In the data rows, 128 means zero.
Some points, one per row:
[139 147 107 103 146 142 127 122 130 171 111 149 125 115 136 157 100 132 151  80 152 178 120 119 136 133 119 124 145 126 116 117]
[101 107 129 117 126 136 136  90 166 151 148 130 118 142 121 152 106 118 155 181  99 188 114 101 156 123 129 126 133 132 118 146]
[132 111 119 119 138 155 155 139 129 118 113 129 108 122 119 131 140 141 131 119 115 133 114  83 156 125 106 155 147 122  97 127]
[152 155 142  79 108 134 155 130 122 149  78 129 149 133  99 169 104 150 157 110 133 150 196 100 119 137  88 124 176  74 119  72]
[120 136 142 175 124 108 133 143  74 146  93 147 124  71 129 119 113 107 138 116 119 113  86 131 109 112 109 140 129 129  84 136]
[158 114 121 108 137  95 105 141  95  63 153 116 135  98 114 107 132 121  98 169 108  64 188 168 118 126 189  92 135 125 111 137]
[138 128 135 123 112 137 123 142 148 161  96 124 127 144 119 123 139 132 132 101 136 137 115 105 122 120  96 140 126 121 126 136]
[113 145 148 157  96  68  95 134 120 105 134 114 118  62 106 121 123 111 157 123 139  94 161 170 109  96 131  99 132 143 125 137]
[123 177 124  75 127 157 144 130 106 158 101 137 100 172 138 147 111 158 152 139 143 128 155 135 128 147  94 103 167  91 124  92]
[122 139 131 135 129 111 108 151  94 158 134 153 136 155 129 153 140 125 123 124 160 133 127 133 106 110  98 137  87 141 156 108]
[152 134 109 115 116 123 162 102 105 139 112 119  94 117 125  97 124 125 115 151 133 122 151  96 128 138 130 145 143 137 100 127]
[ 97 122 151 142 104 133 122 138 148 130 141 135 119  95 144 103 166 108 111 156 114 118 156 157 175 128 177 107 120 143 167 139]
[140 154 124 107 132 151 163 120 106 132 141 163 115 132 116 135 128 142 145 147 166 176 142 125 157 128 102 121 158 127 129 117]
[118 137 110 129 151 128 128 115 142 109 108 123 108 159 134  93 183 135 122 137 160  98 148 109 153 166 118 165 101 100 125 119]
[158 161  99 119 155  79  98 151 111 125 186  81 118 160 125 136  82 153 127 161 129  77 137 153 155 144 214  60 146  73 158 133]
[129 119 114 125 108 180 122 147 134 164 136 109 130 123 230  99 176  87 100 108 151 139  88 128 115 113 123 160 102 200  56 179]
[125 117 127 130 136  90  83 131 125 135 116 166 154 150 104 147 145 156 145  98 136 115  99 151  90 146 134 127 110 124 165 126]
[128 167 138 126 137 116 137 150  88 138 115 133 149 116 188 124 110 101 139 107 167 121 103  96 124 110  82 139 113 140 102 152]
Then 16 other points, each followed by its number:
[149 136 136  98 118 171 149 125 147 186 109 133 125 162 137 109 128 122 133  99 166 134 137 131 127 139 103 152 111 111 147 117] 0
[129 130 117 150 135 115 127 126 132 119 147 115 112 128  94 119 112 166 103 139 133 133 116 144 122 123 158 128 131 129 161 131] 1
[151 107 138 139 162  96 110 135 125 133 159 126 160 114 102 108 102 133 116 150  99 104 137 153 117 144 160 127 152 103 139 147] 2
[151 161 145 151 138 144 181 124 133 122 118 100 134  97  78 130 136 129 116 152 107 180 137 117 129 124 101  90 133 157 113 179] 3
[132 121 112 134  98 102 125 155  98  88 154 145 101  99 146 125 139 144  91 158 111 109 177 128 123 128 151  87 162 117 117 119] 4
[122 138 107 134 135 178 128 131 137 164 116 152 139 164 153 124 144 120 149 169 127 171  94 115 145 120 103 163 122 156 156 135] 5
[128 121 129 116 170  78  92 130 130  79 175  95 121 138 122 132 107 139 120 145 100  79 154 157 111 147 181 111 119 121 147 133] 6
[140 126 140  94 120 135 131 128 119 103 125 141 136 111 101 131 139 144 117 115 116 160 146 110 133 138 112 105 134 135 119 136] 7
[126  99  94 123 160 118 131 112 116 108 171 111 121 129  99 122 105 114 125 125 114  93 151 137 149 128 143 126 110 104 142 130] 8
[137 136 146 107 132 180 174 133 100 148  76 123 129 123 157 103 150 136 119 120 113 133 147 113 119 125 109 122 125 124  99 105] 9
[135  95 109 143  95 138 135  88 204  82 158 129  93 178 111 123 132 107 121 175 111 169 112  94 141 159 136 120 110 145 137 147] 10
[ 70 116 118 155 152 126 113 109  97 133 131 148 154  95 137 135 116 131 105 133 100 129 136 160 148 145 143 121 142 114  98 131] 11
[162  92 130 120 144 142 126 124 145 139 122 140 129 174 149 146 140 155 110  92 145 156 130  90 152 128 125 172 129 119 139 129] 12
[ 93 130 135 147 114 147 139 107 139 115 124  93 100 119 196 145 142  32 201 141 168 102 104  94 113 106  96 102  82 202 136 102] 13
[139  98 106 129  78 122 119 120 183 105  91  69 129 173 139 108 115 146  84 148 102 181 135  95 129 164 132 167 120  99 119 131] 14
[128 112 116 137 155 161 114  91 150 144 138 151 111 153 144 149 117 123 147 137 156 147  98  95 117 173 125 133 111 121 152 120] 15
Which of these numbered points is nearest to each point below, looking only along the 6 directions in which the first points spread most? Its number follows each.
[144 132 168 109  91 155 121  84 135  86  96 111 152 149 120 167 133 133 155 146 149 161 111 109 135 156 119 108 141 135 143 159] > 7
[111 116 109 126 138 166 135 133 203 151  74 118 131 156 148 115 164 114 135 103 129 145 156 115 123 136 123 158 126 124 156  96] > 12
[133 134  92 137 154  98 121 141 154 102 171 115 168 142 122 136 117 136 102 137 128  90 124 113 121 133 137 114 120 105 112 108] > 8
[109 134 130 125 169 119 115 139 109 119 123 112 136 148 113 149 121 125 144 116 145 125 132 133 109 139 133 128  91  89 150 113] > 1
[ 74 145 146 176 119 133 106 138 158 130 106  83 121  95 188 123 115  73 173 118 116 127  94 120 145  97 105 116  96 170 111 167] > 13
[113 176 132 152 146 118 110 149 137 118 120 129 154  86 182 118 164  68 135 100 140 118  96 117 125 106 104 130  95 203 144 142] > 13
[133 125 110 128 104 124 130 117  93 124 121 135 101 138 110 134 123 164  98 155 115 101 118 102 136 133 139 138 160 102 105  94] > 7
[136 160 153 101 125 199 131 122 150 148 105 118 156 148 145 146 143 120 165 104 166 185  98  93 130 118  74 144 109 158 164 152] > 5
Here are 16 other points, each followed by its number:
[144 107 138 104 107 103 109 115 138 115 130 146 140 128 106 137 130 164 135 143 124 147 128 152 109 133 143 108 126 124 159 137] 0
[159 119  96 115 137 164 148  92 104 155 153 168 109 155 118 142  99 125 153 124 172 140 118  96 160 146 111 159 108  95 145 116] 1
[136 123 116  95 144 134 103 106 144 185 150 111 100 141 173 148 113  98 139 103 127 118 112 154 101 122 129 141 126 124 150 104] 2
[131 141 148 115 142  88 100 124 100 113 132 143 133 130  67 163 131 150 153 118 108 119 139 173 114 134 163  93 149  94 164 137] 3
[144 138 131 147 146 119 123 127 104 150 121 135 134 107 111 126 143 118 126 123 154  93 119 147 109 118 121 151 120 134 159 124] 4
[150 142 148  86 132 142 150 145 117 151 115 123 120 149 122 151 107 123 123 108 140 135 149 126  87 121 111 117 159  82 113  82] 5
[115 140 122 169 122 135 144 123 150 109 112  83  91 134 116  83 142  74 151 140  85 137 100 114 158 120  98 165 131 142 123 180] 6
[135  88 147 144 149 138 202 146  47 115 168 139  83  54 100  70 128 120 100 191  99 112 208 120 183 133 164 139 158 157  61 182] 7
[122 162 152 118  92  76 108 172  46 163  86 173 161 104  98 131 121 160 122  79 122  63 119 167  91  99  80 131 162 117  82  92] 8
[109 123 136 166 145  66 110 140 114 103 145  66 121  83  95  99 106 105 100 149  81  62 137 164 171 118 183 101 141 126 142 144] 9
[142  98 161 143 106 165 183  79 110 168 131  73  95 195 151 167 115 159 106 129 130 139 136  82 128 167 125 152 146  95 132  84] 10
[132  69 145 113 107 114  76 144 121  87 118 179 150 151 182 203 163 159 137  98 137 138  72 110  63 118  83 138  86 125 118 153] 11
[113 102 133 166 149  80  99 128 148  89 166 112 115 105  56 101 115 122  93 187 100  82 182 163 156 132 203  89 146 126 165 149] 12
[129 110 159 152 116  77 113 109 176  94 140 140 112 128  96 161 133 126 129 159  99 146 143 153  99 118 174  93 145 125 163 159] 13
[122 137 114 151 133 117 138 140  98 141 138 134 116  97 125 120 133 131 131 120 152 105 116 119 147 124 123 141 115 120 144 161] 14
[105 139 123 136 105 117 113 129 100 132  65 159 140 151 173 157 141 173 134 107 146 106  91  88 127 105  94 127 107  84 120  84] 15
Which of these numbered points is nearest to each point below, looking only along the 6 directions in which the first points spread most? Its number follows each.
[141 127 110 101 153  88 102 126 115 142 167 160 140 133  83 130  92 179 106 127 114  77 164 175 122 114 162 117 161  68 127  84] > 3
[122 142 119 111 104 137  97 121 159 127 116 134 144 175 113 139 143 136 128 126 133 147 128 150 111 133 117 147 132 133 171 115] > 0
[131 133  99 130 174 128 112 129 122 117 143 128 128 147  83 135 119 127 120 136  87  80 183 122 130 148 180 119 159  73 140  89] > 3
[127 164  92 109 113 141 118 118 199 107 142  93 158 176 134 125 138 159 127 108 158 157 125 141 104 147 121 118 144 129 176  82] > 1
[121 135 107 122  97 124 142 150  99 144 138 130 149 115 158 118 119 118 117 127 137 113 136 146 138 126 135 132 115 162  82 100] > 14
[107 100 130 178  97  30  97 125 118 115 141 157 145 103  61 132 129 149 122 160 101  70 130 152  89 143 218 129 127 129 152 147] > 13
[ 77 126 111 157  59 151 116 127 119 168 105 132 152 102 195 143 152 117 136  84 172 110  59 110 126  92  54 152  97 163 162 154] > 11
[116 164 159 188 110  67 131 167  92 106 154 114 115  80 100 116 111 151 100 141  99  90 151 197 106  82 175 102 154 161 116 135] > 9
